Rotation paths and how fast each direction turns (degrees each step)
Each turn is a multiple of 5 degrees from 10 to 175, or 0.
Each row of a path follows its step; steps can be skipped.

step 0: -5  25  43  -1  -13  5  -14  10  7  23  1  5  -15  -3  47  22  19  1  -26  -13  24  1  5  -19  25  -29  -10  13  6  -13  7  -4  -9  5  -3  1  4  -9  9  47  8  27  20  -17  -17  -51  24  52  36  -3  -6  -4  -31  -2  -14  -6  -6  16  21  -1  -14  18  2  -3  7
step 1: 21  -15  -4  42  19  30  -12  28  0  -17  -14  -1  -29  2  3  7  -9  -2  -3  4  -43  23  0  -50  17  27  -10  5  -20  18  6  0  -20  -16  42  -5  7  -2  -14  -19  -11  -9  16  -10  7  38  2  31  14  27  -18  10  13  10  13  15  -14  43  23  12  8  -5  4  -30  -5
step 3: -19  -22  -29  -19  -33  -32  25  -7  -31  -8  14  -21  24  51  31  -6  6  -21  -53  -1  16  -6  -15  -17  1  -26  -12  -17  -5  19  -1  15  -10  -14  2  8  3  -10  23  -6  13  -8  -1  26  -3  30  -5  -5  20  11  -5  15  -32  12  21  0  1  35  19  5  -12  10  30  2  6
step 4: -5  -44  -13  -17  9  9  -4  0  8  7  -13  -10  7  -7  -22  7  -17  -17  -4  -9  -26  -9  18  -13  -8  -14  -15  29  17  11  0  -13  -7  11  -31  -12  25  -28  15  5  -16  21  29  -27  -9  -1  -15  2  16  12  -11  4  -23  4  21  -25  15  -6  33  10  52  -49  -47  30  -1
step 5: 10  37  16  10  -23  -19  15  -12  20  -15  -6  -33  -14  18  6  57  25  -3  7  -13  -5  -10  -2  -3  28  -6  -13  25  25  8  -10  9  5  -18  12  11  -3  -29  8  1  -23  -12  49  1  -1  -2  -11  19  11  16  32  39  8  -20  -31  -4  -4  -20  3  -28  -40  0  -18  -2  1
step 6: 9  -9  -7  36  5  -25  -10  32  -38  -10  7  6  -32  -10  23  41  -31  33  10  2  -14  -3  -3  -10  -4  3  9  17  -16  14  -37  -21  -38  -16  -5  -10  11  -31  -7  8  23  -8  21  -1  -20  -5  36  -8  2  -34  -17  -16  -25  -17  19  16  20  20  26  4  -8  15  16  -10  1
step 8: 13  -8  -25  12  16  -15  14  -27  7  -14  -2  -15  -32  4  -32  0  31  -12  -40  -53  14  2  -4  13  -17  -33  20  -18  -19  -9  18  -29  -20  7  33  -1  0  -31  11  -39  7  -12  20  14  -16  37  -9  12  -12  0  -10  0  -11  16  12  -19  -21  4  13  -8  9  29  6  0  -23
step 9: 3  -10  -5  -2  -28  -24  -12  1  -2  11  -1  5  30  26  11  15  5  28  -15  -25  2  -24  27  -15  -51  4  -4  29  6  8  22  -6  16  -32  -25  9  20  -7  10  -33  -4  5  10  -4  24  -35  2  -24  -2  -4  25  0  -1  57  0  -3  20  4  47  18  9  -21  -1  -9  3
step 10: -48  24  -17  1  21  -7  15  -10  -14  17  1  -47  -10  27  21  11  -9  1  -21  13  -20  -8  19  -19  -7  -12  12  23  26  26  1  -9  -20  -6  14  -5  -14  -14  13  8  -31  -2  14  -15  19  14  -29  13  29  -1  -9  -6  -35  -9  -14  36  3  -45  -30  -1  20  8  -28  -14  7
step 11: -21  -5  25  15  11  3  23  50  -1  -17  15  0  -13  5  13  11  -10  14  11  -33  1  19  5  -6  -16  5  -24  6  0  29  -38  -36  -3  -20  16  -20  0  -15  4  -15  -3  5  6  -9  -43  1  10  14  -2  -49  10  27  20  8  -3  -38  -10  -6  -12  -22  -14  -33  -10  30  -24
step 12: 5  2  19  -6  1  -21  -7  2  7  2  44  -18  -2  -3  -40  10  -29  23  7  -20  36  -11  -20  -38  -6  11  -10  12  -37  -19  -3  3  18  -34  9  -3  -2  4  -31  27  -9  -46  10  9  8  -15  22  26  18  14  5  -15  -48  -7  1  7  -21  -9  22  11  -25  17  -19  -4  5
3  -1  0  3  2  -8  0  -7  2  7  2  1  -3  3  1  4  -2  6  -14  1  -5  -2  4  4  -1  -5  -7  -2  6  2  0  1  0  5  -3  11  8  3  -7  0  -3  4  -6  6  -1  4  -5  -11  2  3  8  4  4  4  5  2  -7  3  -5  8  6  5  -8  12  0
65
-9  2  5  9  2  6  4  0  5  1  -1  -2  -5  -1  1  2  -8  -1  -4  -1  -2  10  -4  1  1  -1  -2  -6  5  0  4  -3  3  8  -1  -7  -3  -2  0  6  -3  15  -6  9  -5  6  -8  -4  6  5  -7  -6  -7  5  -2  -4  6  0  4  1  -4  -12  -1  -7  2
110
6  2  0  -3  6  8  -3  2  1  14  3  -1  4  9  2  4  5  1  9  -5  10  -4  -4  -3  -7  1  2  2  -1  5  -7  -6  2  4  3  3  2  5  1  5  4  4  7  8  5  -8  -14  -1  8  2  0  0  9  -2  1  -2  1  6  0  -2  -4  -5  8  6  0
160
-2  -1  -5  6  -3  7  0  0  -7  -8  -10  4  -4  -3  0  -3  -3  5  4  0  4  0  -1  2  -8  -7  -2  4  1  4  0  3  4  3  4  -1  3  -2  9  8  8  5  -1  5  5  -7  2  4  -7  -10  5  1  8  0  12  -4  -6  -2  2  10  0  -5  -13  -2  2
155
4  4  6  0  -10  -3  -2  1  1  -3  2  -7  -8  7  -1  0  3  -9  6  -1  2  1  3  -7  -2  1  -6  0  1  8  7  10  4  -2  0  -2  3  5  6  -4  -7  5  -13  -4  5  5  6  -5  3  -6  -3  3  12  2  3  7  1  1  7  -7  -9  -2  2  7  -2
170
6  -3  4  -5  -5  -3  3  8  -6  10  4  3  -4  3  12  8  -6  -5  -1  9  -1  -6  7  -8  -4  -8  -4  -6  -5  -3  6  -1  4  11  -4  1  1  3  3  5  7  -10  0  1  6  0  3  0  -3  -2  -5  -2  -7  4  1  3  5  -2  -5  3  2  -2  -2  -8  4
115

step 1: -20  -4  -16  31  -40  -7  25  7  -7  32  14  -16  30  23  -14  3  9  22  -19  24  3  15  -11  9  -18  -5  -22  -48  -5  1  13  22  38  -9  -12  -17  25  -41  3  -5  7  -3  4  -15  -4  -20  -16  -6  8  -11  -27  7  -2  8  17  -35  31  9  13  -27  44  6  -6  -1  -21
step 2: -8  -50  3  7  -35  -22  9  11  18  4  19  5  27  19  20  -9  -3  10  4  0  -14  13  17  3  2  -44  18  19  -2  31  1  3  -12  -8  -4  13  6  -11  19  16  50  -20  -8  -19  9  -20  -25  5  8  8  -50  19  34  12  11  -7  1  -37  -20  -23  -16  14  17  -14  -20
step 3: -24  -17  15  38  -10  -6  26  -3  -18  12  10  35  35  -9  5  -21  -24  7  27  -6  -5  37  10  9  4  -13  -4  -12  -26  9  2  -25  -17  24  -27  -32  11  -23  -11  -18  39  11  1  10  -20  -22  -21  19  -13  11  28  28  -15  22  -47  18  -10  -8  3  -16  17  12  17  -8  -4
step 4: -22  -10  5  41  8  -1  -12  -15  -11  -14  -3  12  21  -16  13  -28  -7  -17  -13  10  -9  -9  -8  24  -37  0  28  31  44  21  -10  -14  4  4  -1  13  15  7  1  -9  27  -4  43  23  -45  -26  20  35  24  15  -3  44  -2  -2  4  -5  10  -17  4  22  14  27  -4  0  -20
step 5: 17  24  28  22  -11  -3  19  6  -36  22  38  -5  5  -13  -37  -7  -13  3  -15  -15  -6  -16  7  0  8  -5  43  0  11  19  15  -16  -2  11  1  9  6  12  -23  -24  2  -31  45  12  -2  8  15  -42  19  16  -6  9  -4  1  -27  1  -30  -20  -2  -15  51  16  -11  -33  -5
step 7: -7  -9  10  35  -7  20  -31  6  -4  10  7  -5  -8  -14  -16  -15  13  1  -13  -5  -10  36  -30  -7  -21  -30  -40  3  -23  27  44  27  -6  -30  -19  -15  -17  16  -11  -11  10  -10  -2  16  -6  -15  15  -46  15  11  -28  3  -20  0  0  -3  16  40  0  -8  42  4  -9  -17  29
step 8: 9  -28  -28  19  0  6  -10  20  4  -5  -27  3  -19  33  -12  9  1  -1  8  -6  -31  20  -34  23  27  -35  24  -9  28  26  26  5  2  25  5  15  -13  -10  -5  3  21  -14  -43  15  7  -19  16  6  21  29  -29  -11  24  -20  0  3  18  -5  -21  -3  36  17  32  16  24
step 9: 16  4  -19  24  16  12  10  19  1  20  -6  30  21  21  -2  -14  -11  -18  43  5  -6  66  -3  9  -14  -24  21  4  -53  -3  -2  -5  4  -11  11  -16  -5  3  -13  -3  12  -22  7  4  -22  29  -15  23  8  12  -13  -41  -10  -11  8  17  -3  -24  -9  0  47  1  -9  12  22
step 10: -2  -15  -15  17  29  -19  -25  -24  5  3  -18  22  -4  -2  20  10  -5  -3  -16  27  17  40  -12  15  9  -4  50  2  23  -23  15  -5  16  12  14  -27  -9  10  -3  -17  24  13  27  -31  0  -15  2  25  -27  32  -51  16  -16  -14  -3  2  10  -23  13  25  21  -22  -16  -14  16
step 11: -3  3  32  27  20  -5  -19  -22  -21  31  -18  9  5  7  6  3  -14  18  -14  -2  19  13  -1  -35  0  -22  23  12  7  2  26  21  6  14  26  -20  21  3  -20  2  -13  -35  30  19  17  58  -5  32  -1  -14  -22  24  7  -16  -5  20  -27  10  -1  -20  25  -16  33  -24  -8
step 12: 16  -6  4  8  -19  13  0  -21  -15  13  -17  -1  -10  14  10  15  5  10  -16  -32  29  -4  -7  -28  -2  -15  12  -16  -3  24  19  13  60  12  6  -12  13  1  -17  27  25  35  27  2  27  18  27  34  -25  31  22  -1  -1  38  15  -26  18  -20  -15  11  35  5  -4  -7  -16
-1  -9  -8  -11  -4  2  0  -2  7  -1  -6  7  -1  1  3  -4  4  -3  -2  -6  7  -3  -5  4  5  0  6  1  6  -10  3  6  1  1  4  8  -6  1  -2  -4  3  7  2  7  -2  -6  8  1  -4  4  -6  4  -3  0  2  -10  -1  -6  3  -1  -6  7  9  9  -8
170
0  -1  -11  0  9  -1  7  -3  9  8  0  9  7  -7  7  7  -1  0  4  -1  -5  -6  2  6  1  -3  11  5  0  5  -2  1  6  -2  0  -1  1  -7  -3  -3  -5  2  5  0  4  4  3  -3  10  3  2  10  -8  2  -1  15  -1  3  2  4  -3  -4  -5  3  1
60
-3  5  3  4  1  -6  1  -1  5  -1  -5  2  -9  2  1  6  -4  -13  9  3  2  -1  -2  0  -1  5  3  2  -9  0  0  -13  -3  8  0  -6  12  1  -3  2  7  2  -4  4  -3  -6  4  -3  8  4  -2  -4  -3  -3  8  0  -4  1  3  1  -5  15  2  3  2
70
-1  9  1  -1  8  1  2  -3  8  10  -1  -4  5  -13  10  -5  4  -9  4  0  -2  4  5  -5  0  -2  -4  -7  2  -3  -10  3  -3  -6  -4  5  1  1  -2  -4  6  9  -4  3  5  2  1  7  -8  6  9  -5  1  2  2  -4  5  -3  2  -5  9  5  0  -1  5
120
3  -6  5  2  0  -2  -1  2  1  0  8  -1  -6  -7  -10  -2  8  1  2  -1  3  -6  -1  0  2  -6  5  2  -1  -2  4  -5  -7  -3  3  4  0  -5  0  -2  1  4  6  -3  0  -11  -3  8  2  -13  15  7  -10  1  10  0  1  -3  -12  -3  2  2  1  -5  2
35

step 0: 5  -16  -9  -13  -10  35  1  -16  -45  -27  14  -3  -27  -2  31  12  -13  6  -4  35  -7  -9  -3  -28  -13  -3  -15  1  3  -14  31  29  28  -34  39  0  -2  -11  8  0  15  2  -8  -7  3  -4  -15  16  7  -11  6  -28  15  47  25  17  -27  -35  -24  -16  27  11  1  5  -11
step 1: 0  15  -16  -15  -16  6  36  16  -28  -44  6  -3  23  11  -45  29  5  19  7  20  -29  20  26  -53  6  -3  45  -4  7  -18  9  2  -5  -3  10  8  6  -14  24  0  15  -20  14  -14  32  15  -34  1  -7  -2  2  -2  -18  -3  -6  37  -13  -21  -18  9  17  0  8  9  3
step 3: -4  10  -34  -37  -20  15  18  -1  5  -19  1  -17  -8  -13  18  1  -5  7  21  2  16  15  26  4  -8  -16  6  47  -10  20  18  7  -16  -28  -6  -31  -33  -9  18  9  0  -35  -14  26  -20  5  -18  21  -10  3  42  -19  -9  9  38  -41  -20  -12  23  -10  3  10  29  -1  -16
step 4: 25  34  -18  -8  -13  6  32  3  24  -12  11  -7  26  14  19  25  4  28  -11  -44  49  15  4  -25  1  -28  5  -5  -1  7  -8  -23  -16  -2  -14  -5  0  21  1  0  26  -23  16  -36  13  7  -29  -20  -4  -19  14  -24  0  25  24  -3  22  -8  -14  -11  22  21  22  -9  -29
step 5: -5  -3  -15  -17  21  24  -2  35  30  -5  31  -4  0  -2  21  -14  13  -20  -16  0  -7  16  4  -7  -36  3  -19  -21  18  0  -18  5  -4  -15  14  -24  -12  16  -22  -14  29  -5  -24  -20  34  34  -6  -3  -1  11  4  -37  46  33  16  34  -11  8  -15  13  12  8  35  -27  -7
step 6: -14  -45  6  -15  -23  44  -11  5  22  -47  6  -29  -2  -20  -11  8  -37  -2  1  9  -4  35  31  -14  -20  -3  19  10  20  13  -31  19  -18  29  26  -2  19  -6  -9  21  -5  -10  -14  -7  14  17  3  -6  -16  -16  -10  -21  -13  30  13  -13  -34  -26  1  8  13  6  14  -4  8
step 7: 34  -6  -5  -10  -2  36  38  -34  27  -7  24  -24  21  20  -10  0  14  -15  -4  -26  -8  4  10  -24  -14  -7  25  -12  6  5  27  -28  -23  19  -8  4  17  28  -10  -6  -31  -9  23  -13  8  -10  14  23  0  12  0  -24  -33  25  -15  11  -50  -11  5  14  30  10  -5  4  19
step 8: 6  -5  -21  -8  7  2  43  2  14  33  10  -2  22  -10  -8  -7  -6  -5  20  24  -7  -20  -20  -12  -49  -9  7  13  26  -8  19  8  37  -30  12  7  6  -1  -14  -40  -23  -9  -20  -28  -22  6  -4  21  -17  26  -3  -31  4  24  28  -21  -31  -11  20  -8  31  7  21  14  -5
step 9: -27  21  7  16  -9  15  12  17  -8  4  -27  29  -2  4  -5  13  7  7  18  -4  17  37  -21  -39  -12  9  49  38  5  0  -7  21  7  -9  6  3  23  -27  12  -10  12  -16  16  -11  18  13  -11  16  -2  -6  18  -60  -9  39  5  -27  -15  -24  9  -15  13  1  -14  -11  -25
step 11: -29  -18  -28  -29  -40  -12  20  -2  -6  6  11  -19  -22  -12  12  -1  -18  -23  -2  -2  30  11  6  -19  -11  9  -15  23  15  18  12  21  -18  -31  23  -31  -3  4  -24  -14  1  7  -24  -32  -2  19  -29  20  -10  9  -14  -1  -13  34  -19  -17  -25  20  -14  2  -41  10  27  -2  28
step 12: -11  -13  18  -46  -35  -3  43  15  5  -12  -2  -10  -16  12  26  21  -24  5  -21  -19  29  14  -1  -23  -7  2  3  21  11  29  5  -20  5  6  21  -6  28  7  40  -3  7  -7  -3  -7  12  -51  -31  -2  32  -1  29  -6  -14  25  13  12  -28  -19  1  24  8  11  -5  -4  4
-4  -1  6  -6  3  5  3  -7  3  -8  2  -1  -10  4  -2  -5  3  -7  -5  7  -2  -1  -6  2  -7  -11  -6  -2  3  4  -3  -4  5  -6  -4  7  9  0  6  15  2  1  5  -4  4  7  -6  -4  0  4  -5  3  -5  1  1  2  -3  -1  -4  6  -9  4  -2  8  -1
60
4  1  5  0  -4  2  8  2  -1  1  -6  -3  1  0  9  6  -2  3  3  3  -2  7  -1  11  10  -6  -4  5  1  4  0  2  3  5  0  -3  9  -1  2  -3  -1  -2  8  12  5  12  -4  9  7  -4  -7  -5  -1  -3  -3  -2  5  1  -6  5  13  -3  4  4  6
125
0  -11  -8  -1  0  -10  -2  -4  4  -2  2  -2  -1  5  6  4  -3  0  -3  1  11  -4  -2  7  8  -2  0  0  5  2  11  -10  -4  -3  -6  4  3  6  -3  1  -6  -4  -3  5  1  -6  0  8  -1  5  1  7  -8  2  7  -10  -11  6  0  -4  3  2  0  2  -1
85
0  -3  -6  4  3  4  -4  -8  -2  2  -3  6  4  8  7  -3  -7  -1  6  8  -9  -7  -3  -11  -4  4  4  -8  -4  3  3  0  5  8  1  7  6  -7  -7  3  4  -8  -2  1  -6  5  7  5  -5  -3  -6  -2  -4  3  0  7  -3  2  5  1  10  2  -6  4  4
45
3  -2  4  -2  0  -6  -4  -4  -2  7  -1  -2  2  -1  -2  -4  5  0  2  -2  1  -6  -2  0  -6  3  -12  -10  5  -4  9  8  4  -6  1  -2  -8  0  -5  7  -3  5  -1  11  -1  8  3  6  6  -2  1  2  12  3  2  0  -8  -7  5  7  2  1  14  3  -1
135
